In the data rows, 128 means zero.
Some points, each followed by its number:
tensor([ 89, 123, 103,  91, 138, 118,  93, 115, 102]) 0
tensor([161, 120, 111, 111,  98,  88, 135,  67, 142]) 1
tensor([122, 122,  82,  84,  84, 144, 121,  85, 119]) 2
tensor([ 99, 136, 153, 128, 133, 138, 134, 161, 103]) 3
tensor([126,  90, 130,  72, 103, 123, 108,  95, 128]) 4
tensor([175,  94, 112,  89, 112, 124, 113, 127, 146]) 5
tensor([173, 104, 136, 152, 108, 169, 134, 111, 125]) 6
tensor([128,  84, 131,  69,  99, 124, 106,  90, 130]) 7
tensor([164,  87, 117,  94,  80, 115, 129, 138, 154]) 8
tensor([ 67, 218, 145, 225, 188, 148, 199, 173,  77]) 9
tensor([145, 115, 131, 114, 108, 160, 114, 168, 120]) 10
tensor([153, 122, 108, 115,  99,  84, 136,  64, 138]) 11
tensor([166, 106, 100, 144, 131, 103, 117,  62, 207]) 12
tensor([127, 130, 152,  94, 169, 115, 124, 108, 106]) 13
tensor([ 85, 165, 142, 188, 168, 105, 157, 186, 104]) 14
tensor([145, 112, 155, 133, 127,  97, 119,  99, 197]) 15
tensor([ 72, 214, 126, 210, 178, 151, 183, 151,  87]) 16
tensor([106, 199, 154, 241, 162, 159, 175, 183, 131]) 17
tensor([136,  93, 156,  75, 115, 136, 115, 126, 124]) 18
tensor([103, 153, 127, 147, 121, 116, 148, 163, 109]) 19
tensor([ 75, 203, 166, 227, 172, 144, 176, 152,  98]) 20
Which five points above are nearest to each new point by angle? Their numbers follow each, nearest first.
tensor([165, 105, 100, 139, 129, 103, 117,  64, 203]) -> 12 15 1 11 5
tensor([163, 109, 101, 146, 131, 107, 118,  70, 202]) -> 12 15 1 11 5
tensor([161, 128, 106, 153, 120, 178, 132, 143, 116]) -> 6 10 17 16 9
tensor([139, 129,  93, 136, 127, 121, 111, 118, 153]) -> 12 1 11 5 15
tensor([170, 111, 138, 160, 109, 173, 139, 117, 123]) -> 6 10 17 5 8
tensor([100, 138, 154, 124, 134, 134, 135, 162, 102]) -> 3 19 14 9 20
tensor([ 96, 119, 104,  91, 135, 121,  92, 112, 103]) -> 0 4 2 7 13
tensor([177,  91, 114,  86, 111, 125, 113, 128, 145]) -> 5 8 7 4 18
tensor([126, 108, 145, 145, 128, 115, 108, 109, 177]) -> 15 12 1 11 8
tensor([138, 132,  92, 143, 127, 123, 113, 117, 155]) -> 12 11 1 15 5
tensor([ 93, 117, 103,  86, 136, 118,  91, 112, 104]) -> 0 4 7 2 13
tensor([ 96, 117, 105,  86, 136, 118,  91, 111, 105]) -> 0 4 7 2 13
